(in the rows, 128 means zero)
One turn sends every row of this set to another row. A few are shown first. Where does it send the rows asked after them?
seg: [120 142 125 130 151 117 102 161 141 110 150 131 172 120]
Tetud: [110 117 124 147 147 120 139 149 117 153 131  83 144 160]
Vapit: [141 147 122  99 139 146 150 125 106  83 123 174 132 123]
Mukol: [146 150 127  90 134 107 154 126 100 136 142 172 126 113]
fub: [144 134 131  99 118 148 156 113 100  79 123 151 124 127]
duvo: [124 136 129 149 181 145 119 151 145 161 132 112 126 140]
kilet: [112 115 122 164 142 118 113 130 146 124 113 117 115 172]
ritiv: [119 130 128 143 168 132 137 156 126 170 138  94 137 145]
pas: [141 152 125  83 138  99 143 113 119 128 147 156 147 109]
tiza: [142 155 119  95 148 125 148 131 106 111 132 185 134 114]
zibir: [106 121 102 154 140 160 144 143 140 150  90 154 131 124]
dib: [105 113 117 161 137 108 133 141 125 133 118 103 136 174]
Fove: [148 135 140  86 113 128 153  97 116 103 142 122 130 117]
letub: [137 156 117  87 151 120 144 123 120 105 140 165 158 111]
ras: [123 128 127 164 160 141 111 136 156 134 118 124 104 156]
Gita: [136 125 153 127 119 128 112 135 139 121 159  84 138 117]
kotes: [141 144 117  98 109 136 147 135  83 152 138 161 107 121]
Sokev: [140 151 111 101 125 140 133 138  93 145 132 182 108 120]
Sul: [125 137 131 159 173 153 130 151 147 156 128 115 113 143]
Kaz: [122 128 126 156 175 143 101 138 155 136 121 122 121 152]
Toses: [108 110 107 157 125 168 143 133 138 137  86 139 122 130]
Gefin: [148 138 136  89 113 108 161 113  93 130 141 147 117 119]
pubav: [106 123 101 150 140 139 148 146 133 172 100 152 133 121]
pevo: [118 136 127 157 168 142 150 162 127 163 133 102 131 146]
pobat: [133 129 114 105  93 149 146 128  78 107 122 151 115 140]
Pel: [107 106 122 151 141 118 121 134 127 126 119  91 139 172]
Bod: [148 129 137  94 105 129 161 106  93 102 133 136 116 126]
zogi: [146 141 136  82 121 104 148 100 117 126 148 134 133 112]
Lof: [125 140 133 126 142  96  99 151 143 135 160 126 157 116]
rig: [135 147 106 106 124 148 127 136  97 117 122 188 113 129]
Buvis: [106 123 119 157 148 119 152 158 115 153 127  96 142 162]
Bemi: [136 150 121  91 144 144 147 120 119  82 133 153 156 116]
vutel: [144 139 133  90 126 148 152 105 117  81 133 130 142 119]
zap: [121 134 131 134 144 142 111 158 138  90 145 113 171 123]
lig: [129 126 144 132 126 150 117 146 136  96 150  88 154 121]
lovek: [106 114 106 148 122 125 152 138 128 182 102 139 126 124]
pusaz: [134 132 146 123 125 104 105 138 143 141 163 102 141 114]
funu: [137 133 119 100  94 142 154 130  74 135 133 145 109 131]
fop: [109 103 111 154 107 152 147 123 134 147  89 125 116 133]
nekad: [132 137 106 109 109 153 130 131  90  98 116 173 117 139]
zuzav: [108 104 112 149 108 132 152 125 130 168  99 126 118 131]
disi: [114 114 121 156 154 129 103 131 146 117 114 110 128 168]

lovek moves to zuzav
Buvis moves to dib
ritiv moves to Tetud
Where do these go?
vutel moves to Bemi
Mukol moves to Gefin
zap moves to seg
kotes moves to funu

One turn sends every row of this set to another row. A few are shown first. Where does it send the rows asked after them?
temoz: [103 151 141  73  75 112 136 164  88 180 103 200  95 141 101  81 122  93
  94 140 132 139 109 132  94 114  81 149 149 129 169 140]
met: [ 87 139 127  90  80  90 145 138  61 171 111 155  96 152  94  91 103  86
 105 128 117 137 101 110  85 129 107 129 151  80 184 101]
fonub: [111 103 154 122  97  95  81  83  87 139  80 166 142  74 108  85 128 148
 153 140 132 160 111  96  65 142  95 132 119 127 151 145]
Pud: [107 125 168  92  70 106 140  60 113 129  76 148 132 170 152 102 100 113
 118 147 139 135  75 107  83 138 127 113 131 144 128 162]
libul: [ 81 151 141  78  72  97 138 151  75 177 111 201  83 128 100  91 116  82
 102 136 116 142 110 115  98 114  87 146 146 109 188 119]
ruvil: [ 86 152 131  89  76 107 129 145  79 178 100 167  96 149 103  85 108  85
 107 135 129 138  95 113  86 119 100 143 163 109 200 116]
Mavi: [ 97 141 124  91  77 103 135 142  75 171 101 146 101 160 101  84 104  92
 104 132 130 133  94 116  79 127 107 134 164  94 192 111]
lor: [100 148 175 100  83  93 118  95  86 133  87 193  98  81  62 115 102 119
 129 165 144 132  56  54  84 115 111 133 105 132 112 131]
Ronuk: [109 124 159 109  77 116 111  85  72 133 134 195 130 108 125 102 119 100
 145 189 106 122 102 111 122 126 115 100  94  55 134 129]
pofu: [103 140 157  98  75 112 105  90  98 121 136 194 126 101 129 115 116  94
 145 187 103 114 103 107 126 123 101  92  96  64 149 133]
ked: [100 150 153 100  92 114 106  97 101 132 140 196 134 109 117 118 111  91
 146 176 112 117  98 106 130 125  87  89  87  74 123 141]
nuta: [105 129 122  84  81  87 154 143  63 164 113 147 103 161  90  89 103  94
  97 126 119 131 106 119  81 135 103 119 142  75 161 106]
Muzup: [ 88 156 138  82  74 111 129 154  85 182 101 188  93 142 103  84 116  87
 103 138 130 140 101 121  93 114  89 150 159 124 191 129]
Bis: [128 124 124  77  75 103 152 156  76 161 105 149 111 169  95  78 112 108
  86 134 134 126 108 138  76 134 101 126 146  94 151 127]
vam: [114 102 157 116  89  95  81  86  94 131  79 173 137  67 114  85 132 150
 149 146 130 157 116  99  67 137  93 134 120 130 158 148]
Masel: [112 135 180  97  77  96 123  99  77 133  86 204  97  79  63 107 110 126
 123 173 142 134  62  63  84 115 115 140 101 132 101 136]
zela: [123 112 146 103  98  89  86  95 118 119  83 157 144  76 107  95 124 151
 143 135 134 147 117 103  66 144  76 114 112 133 141 155]
nuli: [115 121 170  85  66 107 144  66 115 125  76 156 131 167 153 100 105 117
 113 150 138 134  83 115  85 136 124 114 127 149 120 168]
Ziv: [119 126 123  74  80  88 161 154  70 158 116 156 105 161  89  88 108 102
  86 126 122 128 113 131  84 135  94 119 132  82 142 118]
Vaba: [111 105 150 124 105  94  84  83  88 141  82 157 146  81 104  88 123 147
 154 133 137 159 106  94  65 145  91 128 117 125 142 145]
Tofe: [126 121 180  92  68  94 130 100  74 122  85 200  97  79  67 102 114 133
 114 179 141 128  70  73  79 117 122 136 100 124  99 136]
mabep: [122 130 131  64  77  92 160 163  79 158 116 178 102 151  90  88 116 103
  80 131 123 129 121 138  89 128  83 124 126  97 135 130]
vuna: [107 129 158 103  72 114 109  86  84 125 134 194 125 102 129 107 118  98
 145 190 102 117 104 109 123 124 111  97  96  57 147 129]
Zek: [120 112 145 110 105  88  86  92 109 126  85 151 149  83 102  95 120 150
 147 130 137 149 111  99  66 145  78 114 112 129 133 151]
tupe: [105 135 155 111  94 118 113  91  74 144 139 197 139 115 114 105 115  98
 148 176 114 125  95 109 128 129 101  97  86  65 109 137]
lados: [115 109 145 119 108  91  85  86  98 135  84 151 150  84 101  91 120 148
 151 128 137 155 107  96  66 148  85 120 114 126 135 148]
mobo: [ 98 151 168  98  83  88 116  92  95 122  86 175  98  85  63 121  94 117
 131 162 142 125  53  48  80 118 111 123 110 125 124 123]
Fam: [134 118 169  85  61  85 132  96  90  98  85 167  97  86  73 111 105 136
 111 178 135 113  72  71  69 124 127 116 106 106 117 125]
sigo: [135 115 176  87  61  89 133 100  80 107  85 185  97  82  71 105 112 138
 109 181 136 121  74  76  72 120 126 127 101 115 105 132]
mumuv: [ 78 148 135  87  75  94 138 141  66 176 108 178  88 139  97  90 108  81
 108 133 115 141 103 108  91 120  99 140 152  94 194 106]
Kunen: [101 148 155  96  82 112 105  95 105 124 137 195 128 103 124 117 113  92
 145 181 106 114 101 106 128 123  91  89  92  71 139 137]
fenu: [108 126 182  84  61 113 138  69 114 134  74 185 124 154 157  97 114 114
 113 157 137 142  85 116  92 128 120 128 127 163 126 176]
zifi: [119 139 137  68  74 111 145 169  86 172 105 193 101 149  98  79 123 103
  84 139 134 133 114 142  91 119  81 142 142 123 149 145]
nov: [ 89 134 174 100  71 111 132  56 106 143  75 163 126 161 153 101 101 104
 128 149 137 146  70  97  88 131 129 126 137 154 143 159]
sig: [114 130 121  85  78 102 145 147  73 163 103 138 107 169  98  82 106 101
  97 132 131 128 100 127  74 133 108 125 155  88 173 115]
resit: [119 105 155 108  87  92  82  91 106 123  79 172 137  65 115  89 132 149
 144 145 128 152 120 103  66 139  87 128 117 133 157 152]
ziso: [ 96 148 143  67  71  98 144 161  82 172 113 210  86 129  97  89 122  89
  91 138 117 139 118 127  99 114  78 144 137 116 168 131]
Vepas: [130 128 130  70  75 107 152 166  81 165 107 171 108 161  96  78 119 108
  82 136 134 129 113 145  83 128  90 132 140 109 142 139]
Siluk: [112 140 139  61  72  95 153 167  83 165 114 201  94 138  94  88 122  97
  83 136 120 134 124 136  96 120  77 134 129 112 145 135]
zas: [123 131 165  89  68  82 127  92  98  97  85 157  97  88  70 119  96 129
 118 171 136 112  65  60  68 124 123 111 109 108 127 120]
tator: [116 121 176  83  63 110 142  69 116 127  76 172 128 160 155  98 111 117
 110 155 136 136  86 118  87 133 121 121 125 156 119 174]
Roga: [ 96 130 168  98  72 108 136  55 109 135  75 150 130 168 152 102  99 108
 125 147 138 139  70 100  85 136 130 118 136 146 138 158]
malim: [102 145 153 105  96 116 110  95  89 140 141 197 138 113 113 113 112  94
 147 173 114 121  95 108 130 127  90  92  85  72 111 141]
dage: [ 98 131 183  90  64 114 134  64 109 141  73 187 123 151 157  98 113 109
 120 157 136 146  80 109  92 126 122 133 132 165 135 172]
sobu: [123 109 152 102  91  90  85  95 116 117  81 167 139  69 112  92 128 150
 141 141 130 147 120 104  67 139  80 121 114 134 149 155]
rab: [107 126 157 112  86 117 113  87  67 142 138 197 135 113 119 102 118 100
 147 184 110 125  98 110 125 129 111 100  89  59 118 133]
kalap: [ 89 134 179  97  68 113 131  59 107 145  74 179 123 155 154 100 107 104
 126 153 137 147  74 101  92 126 126 133 136 161 143 165]
nofu: [107 144 163  93  77  83 120  91 101 108  86 159  98  87  67 123  92 121
 126 165 138 117  57  51  74 122 117 114 111 115 130 119]

zifi moves to sig
lor moves to sigo
Where do these go?
rab moves to pofu
mabep moves to met
fonub moves to sobu
Pud moves to kalap

One turn sends every row of this set to another row. A few are shown first. Where does it send the rows asked after them?
nuza: [159 170 105 119 136 114 136 123  96 139 105 120 134 127 150 149]
zesik: [147 127 165  91 113 114 124 108 138 101 140 117 143 119 141 140]
fug: [141  87 142 143 127 103 126 136 147 109 131 102 120 150 140 158]
zoge: [135 147 158 132 129 108 144 115  96 149 155 151 135 135 159 108]
Zav: [164 101 144 153 140 136 123 123  76 128 137 119 136 129 140 148]
tosa: [ 99 141  93 105 137 123 119 115 143 103 140 126 157 171 134 116]
zul: [ 90 138 135 129 134 140 152 150 173 134 133 129 104 127 134 164]
beri: [127 104 116 127 110 132 184 125 141 135 129 150 164 136 112 122]
sogof: [125 136 142 147 121 122 136 161 163 134 153 123 131 164 169 126]
Silob: [117 127 102 140 148  88 153 169 113 121 141 148 134  94 135 117]
vavud: [134 102 113 102 138 159 155 119 117 121 106 141 113  90 128 148]
Razab: [156 113  97 122 108 148 147 154 130 131 148 137 179 125 115 124]
lota: [104 110 161 154 124 130 127 133 116 107 153 159 154 106 161 134]
Lurob: [ 99  88 103 120 154 140 140 127 121 126 118 151 120 116 157  93]
lona: [124  93 117 160 145 152 110 148 136 151  97 108 144 132 108 114]
vepuv: [ 70  94 114 132 147  95 144 128 117 126 137 118 140 132 113 132]
miva: [164 127 159 132 139 131 176 139 144 124 135 139 110 124 150 140]
Nefol: [148 116 129 159 147 126 179 144 130 149 143 136 118  95 122 139]
rupit: [119 104  94 151 166 134 128 156 142 156 170 135 136 144 120 117]
mus: [182 107 136 118 142 127  90 133 136 144 138 129 117 132 138 116]
bivep: [102 117 133 149 130 144 145 109 113 136 103 130 149 103 165 164]
Lur: [149 135 116 127 142 144 103  96 149 161 148 151 149 118 159 134]
vas: [ 70 164 150 119 133 139 155 137 106 129 119 127 122 136 132 115]
saf: [118 116  95 116 144 131 114 128  76  90 109 125 146 126 129 109]
peza: [109 144  98 122 138 116 111 164 102 143 133  92 153 153 111 112]
Beni: [128 153 141 123 127 128 152 137 104 111 100 116 121 176 156 130]
las: [122 145 122  99 143 102 119 171 125 139 162 168 136 130 107 130]
badeg: [ 82 155 116 131 158 142 146 149 138 138 104 124 128 121 115  94]
Fanom: [115 155 140 148 160 108 101 113 110 111 137 144  91 129 128 142]
tofes: [134 109 109  91  96 123 156 143 127 137 111 114 161 124 117 118]
niv: [ 80 110 129 108 138 157 118 144 149 128 140 147 148 167 120 148]
Nake: [120 111 141 149 156 141 111 116 115 117 171 156 137  98  99 135]
lal: [126 106 140 103 128 152 123 121 115 139 139 109 129 154 187 130]
gogar: [153 147 171 143 113 170 126 147 129 122 131 115 160 132 141 134]
rufeb: [140 161 119 100 120 143 125 113  94 111 126 151 153  99 107 128]
visi: [150 126 105  92 158 157 110 152 124 132 136 101  96 139 128 131]
gur: [139 133 125 137 120 181 112 135 134 143 131  87 162 143 121 135]
banun: [ 94 157 147 130 143 137  80 129 129 136 128 125  99 132 152 124]
Fal: [120 105 134 129 145 128 131 174 107 139  99 127 123 137  86 156]
lup: [124 170 141 149 128 136 106 150 156 142 156 139 140 118  97 145]
pab: [134 137 104 144 152 150 117 131 106 138 124 157 144 141 125  73]
pavum: [126 150 122 113 130 192 143 123 137 150 121 156 138 124 135 113]
Risuf: [109 148 124  83 115  99 145 105 132 112 154 114 145 122 138 134]
Dogar: [117 132 128 153 162 149  97 149 116 116 132 124  88 124 152 155]
nuzo: [131 140 123 112 129 115 111 142 138 109 125 100 115 122  96 178]
bevu: [120 120  79 101 173 138 120 152 142 108 131 113 115 110 123 122]
relez: [101 134 110 147 164 138 110 119 127  99 139 138 157 110  84 119]
nim: [139 141 158 157 108  87 110 152 124 123 144 116 151 134 126 129]

Lurob moves to sogof
vavud moves to zul
Where do these go?
badeg moves to gogar
lal moves to rupit
lota moves to tosa
Razab moves to Fanom
vas moves to gur
niv moves to Lur

One turn sends every row of this set to another row. A few are shown first. Where does it send the rows asked after them?
bebip: [182 100 112 107 101 145 142 162 187 136 148  97 150  90 118 164]
Gemil: [141 121 148 120 144 137  97 106 193 103 106  94 143 110 118 140]
lofi: [128  91  99 125 116 143  90 111 164 138 118 134 137  61 113 168]
pani: [139 111 154 132 133 142 104 110 203 110  97  96 152 107 124 134]
lar: [134 133 154 117 157 130  93 134 193 111 101 108 136 103 123 135]
mab: [132 101  96 113 129 133  85 112 150 138 133 131 131  65 108 176]
dif: [149  89 143 131 124 104  92 143 144 187 172 113 140  56 140 189]
suku: [181 100 122 107 105 144 147 161 191 134 147  91 151  94 121 162]
piv: [126 113 105 110 141 129  84 138 153 139 123 142 125  62 113 167]
radod: [115  95  98 120 128 132  81 117 159 135 124 129 124  81 117 175]
Sisun: [150  93 158 122 141 106 101 165 139 188 164 127 127  64 132 187]
Vobi: [123 112  99 118 126 129  73 112 165 134 129 125 136  58 121 160]
zesem: [141  70 147 130 127 109  99 146 140 185 166 114 129  78 136 198]
suza: [162 105 202 139 140 104 105 144 182 164 155  74 154 100 152 157]
Gumev: [138 129 158 128 141 128  85 115 204 110 112  86 149 103 133 129]
bibe: [152  87 200 136 141 110 111 147 178 158 147  78 143 122 149 165]
fisu: [127 123  94 123 130 128  86 115 156 139 121 132 141  63 118 181]
Vud: [137 140 148 130 147 130  97 114 197 112 101  93 154 106 130 146]
pupat: [160 112 205 125 157 110 112 162 179 157 139  90 142 106 145 155]
mavik: [168  89 206 143 132 119 122 141 185 162 141  81 156 106 144 159]
Pano: [184  97 119 110 101 144 145 164 187 142 154  95 149  91 122 166]
gamu: [161  82 155 126 129 107 108 142 138 185 173 112 136  71 132 197]
kubo: [154 102 148 134 129 105 107 144 139 189 163 116 145  64 137 204]
gab: [167 103 205 132 145 113 117 138 180 152 146  74 148 118 139 160]
dur: [154  69 152 138 114 118 111 142 145 190 163 119 142  62 134 194]
teb: [164 121 199 142 145 106 118 144 180 162 141  76 159 109 149 168]
pugi: [127 109 155 127 144 134  93 115 198 109 105  90 138 125 130 141]
sizal: [180 103 115 106 104 146 144 159 191 131 145  94 151  95 119 160]

pani moves to mavik
pupat moves to Sisun
bibe moves to zesem
Where do these go?
gab moves to gamu
suza moves to dif
kubo moves to fisu

